(118, 126, 106, 112) -> 126
((103, 138, 126, 123, 132, 130, 131), (118, 126, 128, 144, 125, 132, 111)) -> 132
(125, 131, 151, 123) -> 131
(155, 129, 130, 153, 131) -> 130
(146, 124, 137, 101, 126, 114) -> 101
((131, 126, 112, 132, 104), (133, 118, 117, 114, 100)) -> 112
---
[[124 131 136 136 118 145 118 129 124 123 108 123 118]
 [141 123 116 118 147 119 139 137 130 133 143 134 140]
 [117 119 117 119 117 104 104 120 122 123 112 118 123]
 [129 142 143 137 133 137 134 128 117 133 128 127 133]
 [140 123 112 112 149 108 130 137 124 134 133 127 145]
 [142 117 107 112 149 108 123 141 123 131 127 126 141]
 [125 125 127 129 118 137 119 129 131 123 114 124 119]
 [114 128 139 139 107 131 128 114 138 123 138 132 113]
 [132 121 119 121 136 113 137 128 135 131 150 135 135]
 [122 117 111 113 120 105 105 125 126 124 107 116 126]
 [121 133 142 143 118 138 120 124 120 124 122 127 117]] -> 141

[[126 131 123 131 119 157]
 [127 123 132 129 128 109]
 [126 128 124 127 123 151]
 [124 129 124 130 125 153]
 [132 123 130 127 129 121]] -> 127

[[115 115 123 123 127 136 132 121 128]
 [118 131 130 145 129 136 119 133 132]
 [126 136 136 125 134 125 132 136 143]
 [128 112 127 131 110 135 133 141 148]
 [127 135 108 119 129 120 116 115 125]
 [117 121 121 116 132 119 122 135 133]
 [140 115 131 133 133 126 109 124 131]
 [134 139 134 126 116 130 127 132 118]
 [135 131 120 113 130 122 105 132 125]
 [124 142 114 126 130 139 131 121 122]
 [131 122 121 141 131 129 134 117 127]
 [120 127 130 138  99 131 116 123 123]] -> 118

[[121 135 131 127 137 130 121 128 123 133 132 129 128 131 127]
 [128 103 137 111 122 136 136 122 135 100 115 142 132 109 125]
 [123 115 117 117 126 123 130 131 126 134 130 134 133 125 144]
 [128 119 134 131 134 118 134 121 132 135 124 130 137 140 142]
 [116 130 130 115 129 138 138 121 128 132 136 134 110 119 132]
 [122 135 135 137 144 126 120 129 132 135 127 127 133 138 132]
 [134 108 130 119 117 131 130 129 126 117 111 122 134 110 133]
 [125 117 138 129 131 133 135 137 133 117 110 139 128 113 116]
 [124 116 129 131 138 133 136 135 129 133 131 138 120 120 122]] -> 128

[[124 133 134 122 132 126]
 [122 135 133 131 149 120]
 [120 130 133 131 150 126]
 [121 138 133 125 138 113]
 [127 136 145 123 154 118]
 [137 134 129 120 135 136]
 [128 138 124 127 145 114]
 [133 139 131 144 136 128]
 [119 132 140 131 137 122]
 [126 136 148 126 138 132]
 [136 129 130 137 150 123]] -> 122
---
[[140 144 135 146 136 132 116]
 [134 124 135 137 106 128 105]
 [128 138 147 121 127 129 125]] => 144

[140 122 146 153 123 113] => 122

[[130 122 135 152]
 [141 121 135 146]] => 122

[[139 124 127 100]
 [135 124 126  99]
 [126 124 126 100]] => 124

[[142 144 126 119 117 138]
 [145 107 146 121 148 106]
 [135 141 110 117 118 138]] => 144

[135 151 105 131] => 151
---
[[120, 148, 127, 133, 123, 116], [123, 147, 139, 122, 131, 102], [115, 142, 124, 132, 121, 109]] ⇒ 139
[[107, 105, 128, 133, 125, 106], [116, 118, 142, 137, 111, 118]] ⇒ 142
[[118, 125, 122, 123], [123, 130, 146, 117], [105, 133, 119, 131]] ⇒ 146
[[119, 125, 118, 118, 129, 117], [122, 134, 122, 121, 134, 119], [138, 157, 120, 118, 135, 120]] ⇒ 122
[[136, 115, 145, 119, 139, 112], [125, 109, 138, 108, 129, 103], [143, 111, 141, 137, 145, 119]] ⇒ 138
[[107, 139, 132, 148], [134, 118, 131, 131], [154, 138, 137, 102]] ⇒ 131
[[128, 129, 134, 154, 149], [129, 129, 132, 142, 158], [133, 151, 153, 138, 130]] ⇒ 132
[[149, 137, 112, 132, 114], [151, 135, 132, 134, 126]] ⇒ 132
[[135, 122, 130, 124, 127], [108, 144, 105, 114, 143], [121, 126, 123, 122, 130]] ⇒ 105
---
[154 111 126 147 122 120 150]: 147

[130 150 131 133 135]: 131

[[150 112 129 149 102]
 [110 120 128 111 145]
 [101 115 134 102 153]]: 128

[136 123 146 144 116 104 127]: 144

[129 132 122 128 131 150 133]: 128

[[136 124 107 137 114 111 128]
 [112 145 108 127 134 133 118]
 [141 134 125 123 146 152 142]]: 127

[115 135  99 151 130 107 141]: 151

[134 120 121 106 125 105 133]: 106
---
(154, 128, 147, 139, 146) -> 146
((140, 138, 123, 114, 120), (121, 129, 129, 143, 115), (115, 124, 123, 120, 152)) -> 140
(125, 118, 111, 129, 130, 112, 151) -> 129
(141, 134, 124, 103, 128) -> 128
(121, 127, 150, 122, 111) -> 122
(100, 148, 122, 125, 143, 136) -> 136
(102, 101, 132, 124) -> 102
(123, 131, 101, 149, 121, 138) -> 131
(127, 102, 158, 108, 156, 135) -> 135
---
[[145 139 127 126]
 [124 145 120 145]
 [143 154 119 116]] >> 127

[[131 138 119 127 126 107]
 [120 129 131 138 136 121]
 [143 126 114 124 121 126]] >> 119

[[153 131 139 128 144 120 125]
 [138 149 138 120 146 125 127]
 [144 141 154 108 134 108 120]] >> 139

[[112 104 136 105 131 121]
 [126 151 137 138 130 115]
 [131 124 142 124 106 133]] >> 136

[[125 134 137 133 126 127]
 [135 118 106 121 137 125]
 [132 122 117 123 132 128]] >> 137

[[116 122 134 155]
 [140 126 128 126]
 [157 132 120 106]] >> 134
---
Input: 114  119  123  120  130  151  112
Output: 120
Input: 149  136  132  119  128  106  118
Output: 119
Input: 132  100  112  130  103  135  115
Output: 130
Input: 122  157  118  116  100  125  101
Output: 116
Input: 104  112  125  157  102  138  135
Output: 157
Input: 124  126  145  110  131  155  112
Output: 110
Input: 140  127  141  135  152  111  143
Output: 135
Input: 145  130  122  126  105  140  116
Output: 126
Input: 143  132  140  114  113  140  153
Output: 114
Input: 137  130  125  121  135  125  104
Output: 121
---
[131 126 153 133 132 129] ⇒ 129
[137  99 111  98 127] ⇒ 127
[138 119 115  99 136] ⇒ 136
[142 143 105 123] ⇒ 123
[135 110 130 131 127 151] ⇒ 151
[102 143 132 149 139 148 148] ⇒ 148
[100 144 132 111] ⇒ 111
[135 124 102 135 109 144] ⇒ 144
